In the rows, zero is written as 128.
The rows of T fall into a few groups, and each row is roughly a mix of its group's hidden directions.
T (103 x 19):
[[117 109 107 134 110 142 141 135 131 115 119 112 149 167  90 122 171 169
   97]
 [104 138 104 132  96 133 145 164 140  88 125  87 114 151 101 106 123 146
  104]
 [ 87 127 115 127 105 154 153 160 138  82 114  87 125 140 109 131 114 121
  101]
 [154 124 126 121 130  78 107 100 100 162 136 170 140  98 117 138 132 107
  146]
 [160 107 142 183 142 149 128 100 160 113 103 128 105 134 156 123 117 143
  150]
 [112 125 149 122 137 182 132 146 154  86 110 101  92 149 139 131 124 149
  109]
 [145 133 138  96 126  91 105 119 107 115 120 146  86  85 111 132 106  91
  129]
 [158 131 134 118 152 114 112 104 123 183 149 153 151 138 143 117 166 158
  141]
 [154 121 145 135 171 174 132 106 143 151 126 128 138 140 172 112 155 155
  135]
 [ 93 125 114 120 104 155 155 160 142  99 139  91 119 161 108 118 127 164
  114]
 [119 137 115 131 102 106 129 158 105  87 113 137  99  95 109 136  94  85
  129]
 [144 159 120  98 137 115 116 118 121 127 114  93 117 102 128  93 130  73
   98]
 [106 134 121 132 123 171 147 152 145  84 106  79 119 145 127 113 125 124
   95]
 [100 125 108 103  96 133 144 156 122  92 140 105 108 149  82 117 133 153
  104]
 [127 139 108 125  95 111 131 140 143  89 124  83  92 138  95  93 116 133
  106]
 [158 135 137 111 142  91 102  94 116 181 154 160 138 119 135 125 143 129
  149]
 [109 120 109 166 116 167 160 156 142  83 102  96 131 141 129 121 117 131
  115]
 [ 99 134 111 120 103 144 146 159 134  79 117  84 110 136 102 114 114 124
   97]
 [135 141 137 142 156 125 120 133 109 161 128 170 160  98 170 150 119  96
  149]
 [137 132 122  91 139 100 120 120 101 181 159 156 160 125 118 128 161 144
  134]
 [128 119 124 135 126 169 150 122 159 105 125  77 109 161 129  96 136 160
  116]
 [106 136 146  62 147 137 115 146 102 148 145 150 140 130 120 151 158 139
  107]
 [120 132 111 109 129 126 131 148  92 155 165 167 158 143 116 126 162 170
  134]
 [121 130 150  99 143 152 115 123 150 144 153 120 124 171 133 121 157 187
  116]
 [109 149 123 109 119 107 117 165  84 132 153 178 130 105 126 151 110 109
  144]
 [160 135 138 105 145  91 101  95 109 173 149 164 131 106 135 125 136 118
  147]
 [127 125 119 107 123 155 148 140 136 113 153 105 100 157 116  92 141 188
  124]
 [ 88 145 101 108 106 148 159 166 125 114 148  86 141 147 115 108 125 134
  109]
 [114 122 129 163 127 115 130 148 111 137 119 175 163 107 144 174 108 104
  152]
 [124 124 136 145 152 138 128 128 122 174 136 163 184 137 157 156 151 139
  144]
 [129 126 134 113 135 176 140 130 151  97 123  86  92 153 130  98 139 158
  107]
 [ 95 117 104 151 109 147 149 163 111 122 141 151 165 159 111 146 146 164
  130]
 [143 131 131 103 132  73 107 118 101 165 143 170 140  99 117 143 129 114
  142]
 [134 109 122 151 131 137 135 116 132 160 146 151 163 164 131 132 163 183
  144]
 [126 147 133 131 122  98 118 130 115 133 131 145 120  88 146 143  84  68
  152]
 [ 91 123 114 156  91 119 150 137 140 108 122 102 139 123 118 149  81  88
  137]
 [152 114 149 122 164 129 117 108 110 166 118 174 151 108 150 157 152 117
  143]
 [ 99 119 120 159 118 138 147 161 123 139 148 159 164 152 134 155 129 171
  153]
 [127 137 127 131 106  77 111 116 114 136 142 148 117  97 121 143  87  83
  156]
 [116 140 137  74 132 138 119 163 118  91 120 119  90 125 104 122 134 143
   88]
 [111 127 131 104 145 133 129 151  98 162 145 170 174 131 131 161 158 145
  128]
 [122 129 116 155 114  98 123 129 103 133 120 161 154  96 128 156 103  74
  147]
 [113 155 132 129 118 128 138 138 152 116 125  80 110 114 152 119  82  76
  130]
 [117 145 125 138 112 108 126 135 123 112 117 120 116  93 136 137  81  59
  137]
 [123 109 122 123 124 154 140 136 138 116 127 116 131 170 101 120 168 191
  105]
 [132 149 109  97 102  78 124 114 131 146 158  93 116 123 100  90 118 116
  125]
 [ 86 105 123 131 113 160 155 163 125  89 105 120 140 140 103 163 131 134
  106]
 [144 120 126 135 106 104 122 104 127  97 105 114  85  99 107 125  99  78
  132]
 [106 123 120 153 111 163 148 152 154  81 113  90 111 156 124 118 117 150
  113]
 [143 119 129 106 136 147 130 115 147 132 133  99 118 162 114  97 171 182
  106]
 [ 92 149  96 143  90 125 147 173 121  92 143 110 124 134 111 115  95 124
  125]
 [135 121 134 108 137  97 119 115  99 151 116 157 145  87 123 160 125  75
  136]
 [125 115 148 124 133 172 132 125 161  91 107  91  89 155 127 123 133 154
  106]
 [169 114 147 113 156 139 112  96 128 143 141 155  97 137 137 111 155 176
  142]
 [160 121 147 140 130  88  94  99 128 122 107 156  94  96 126 141 106 101
  143]
 [161 121 151 114 167 139 109  96 131 168 136 152 133 138 149 124 166 161
  133]
 [143 134 143 113 142 101 103 107 105 172 151 177 137 108 144 145 126 116
  158]
 [123 121 135 113 123 150 137 136 156 125 145 103 107 174 119 113 151 193
  122]
 [149 124 127 151 128 105 114 101 108 128 115 158 122  86 138 139 101  73
  153]
 [136 157 127 139 141 124 140 142 134 140 146 123 118  98 178 105  78 104
  162]
 [121 124 143 146 126 105 111 137 117 114 100 162 126  95 132 174  98  81
  134]
 [110 141 135 132 136 183 143 153 151  92 118  87 105 145 153 112 116 133
  112]
 [156 121 140 115 157 122 118 102 129 178 152 156 143 137 142 122 158 171
  145]
 [154 136 138 131 135  91 114  96 126 178 151 148 133 108 152 128 114 107
  169]
 [ 94 137  98 142  91 126 152 178 120  87 121 109 129 128 106 127 105 116
  116]
 [100 128 124 125 138 170 142 166 130 119 130 127 155 162 130 132 156 178
  102]
 [102 144  87 115 109 113 154 156  93 149 157 128 177 121 112 118 133 115
  126]
 [126 129  99 119 129 142 149 124 118 160 158 116 170 156 122  97 171 162
  122]
 [157 133 147  76 162 126 112 116 125 154 144 138 111 129 130 108 160 170
  117]
 [163 127 149  90 149 107 107 104 124 162 153 154 102 126 130 117 148 164
  143]
 [130 133 136 171 137 160 140 124 165 106 106  92 113 129 169 116  96 110
  137]
 [141 140 140  72 136 129 106 128 124 108 130 113  81 131 104 102 148 147
   93]
 [116 117 115 155 143 154 144 139 101 145 119 161 191 129 142 154 155 123
  130]
 [100 139 115 149  99 115 135 152 122  99 112 117 130 108 123 148  87  70
  129]
 [164 121 155 114 148 142 119  94 151 134 141 122  75 136 148 102 127 160
  149]
 [102 155 132 110 116 137 128 152 140  94 118  84 100 118 130 121  93  88
  104]
 [153 125 130 107 148 140 122 109 134 155 143 122 133 156 126  99 177 182
  116]
 [103 135 130 110 137 173 143 161 146 104 123  92 128 157 130 117 143 161
   92]
 [111 127 135 127 117 156 144 140 157  82 112  78  87 135 128 119  99 122
  115]
 [ 88 141 125 122 105 148 133 171 125  74 131 118  95 133 116 136  93 125
  119]
 [147 122 164 137 174 158 113 111 140 154 115 154 138 131 174 150 146 138
  137]
 [146 149 120 135 105  79 114 118 138 125 148 117  88 109 124  98  85 113
  151]
 [163 112 155 113 160 128 103  84 135 166 121 145 136 136 138 135 170 146
  126]
 [122 129 148 146 151 133 115 143 111 142 113 179 156 108 159 176 123 104
  142]
 [149 114 121 177 113 155 135  93 152 126 134 113 111 167 140 104 138 152
  156]
 [161 122 144  88 145 115 104 111 115 140 144 158  94 131 112 115 159 172
  128]
 [ 90 133 112 118 101 146 151 164 133  83 123  87 113 135 106 123 107 119
  105]
 [114 127 125 139 147 160 142 146 118 161 146 155 178 150 155 142 156 159
  139]
 [102 119 135 149 121 171 144 153 148  75  96 101 110 138 131 144 109 121
  111]
 [143 131 129 119 102  75 109  96 139 123 126 108  92 109 102 116  99  94
  132]
 [132 136 149 148 156 126 109 123 125 167 123 166 165 119 170 161 129 106
  146]
 [129 147 112  94 107  67 114 121 107 156 155 130 134 109 100 117 121 101
  128]
 [142 117 134 140 134 159 133 106 168 105 112  81 102 154 130  97 137 156
  109]
 [164 107 142 142 146  99 116  82 129 167 111 150 144 105 139 145 137 101
  148]
 [ 97 124 137 120 139 186 144 153 142 112 131 111 137 164 138 135 145 170
  109]
 [ 94 153 106 106 106  98 131 149  97 150 170 140 159 115 117 133 108 104
  137]
 [129 115 100 124 117 128 140 123 110 149 155 139 158 159 101 110 172 178
  127]
 [100 131 119 110 114 154 143 153 144  95 127  82 118 158 105 112 136 154
   92]
 [ 98 132 120 154 122 175 154 151 153  97 111  83 137 149 145 123 115 123
  113]
 [155 130 153  92 165 124 101 103 108 166 140 170 129 113 143 136 151 130
  135]
 [109 106 132 152 123 173 145 146 144 100 130 130 118 167 128 138 135 185
  134]
 [124 137 113 186 102 136 136 140 149  96 137 119 103 145 141 106  91 147
  154]
 [114 114 129 123 113 118 135 131 123  96  91 112 117  97 106 157 103  68
  114]]

Here is one row of each group, with its name. Which group are the others in?
[154 146 128 110 123  97 103  90 144 151 165 113 103 141 123  82 128 153
 133]	V
[124 132 107 126 112 153 151 127 149 117 144  76 120 164 117  83 140 161
 116]	F
[108 134 127 113 120 163 143 153 149  88 117  79 104 153 118 111 131 145
  95]	P

[139 129 123  96 143 102 112 129  98 164 142 163 161 126 108 131 171 153
 112]	P
[151 131 154 113 128 107 107 109 153 107 117 109  63 109 128 116  96 116
 131]	F
[120 116 138 160 153 190 142 128 140 112  91 119 152 141 159 144 143 119
 114]	F
[109 132 112 101  87  75 125 145 114 119 151 130 111 125  77 131 111 133
 127]	F
[ 99 115 144 138 114 132 131 140 127  97 102 135 116 107 126 178  89  81
 136]	V
[108 107 109 194  99 150 148 131 131  97 108 132 146 138 126 149 112 112
 143]	P
[114  92 126 161 125 174 155 137 143  95 104 121 135 156 121 146 140 164
 123]	F
[106 136 123 141 106 144 148 152 155  84 122  80  96 135 128 114  89 123
 123]	F
[171 109 150 121 162 121 114  84 136 169 112 141 140 126 140 132 167 137
 130]	V
[ 91 122 118  92 125 126 144 163  92 139 134 149 170 121 106 163 146 123
 112]	F
[125 146 122 147 115  86 121 144 112 130 134 155 128  91 137 141  80  86
 154]	F
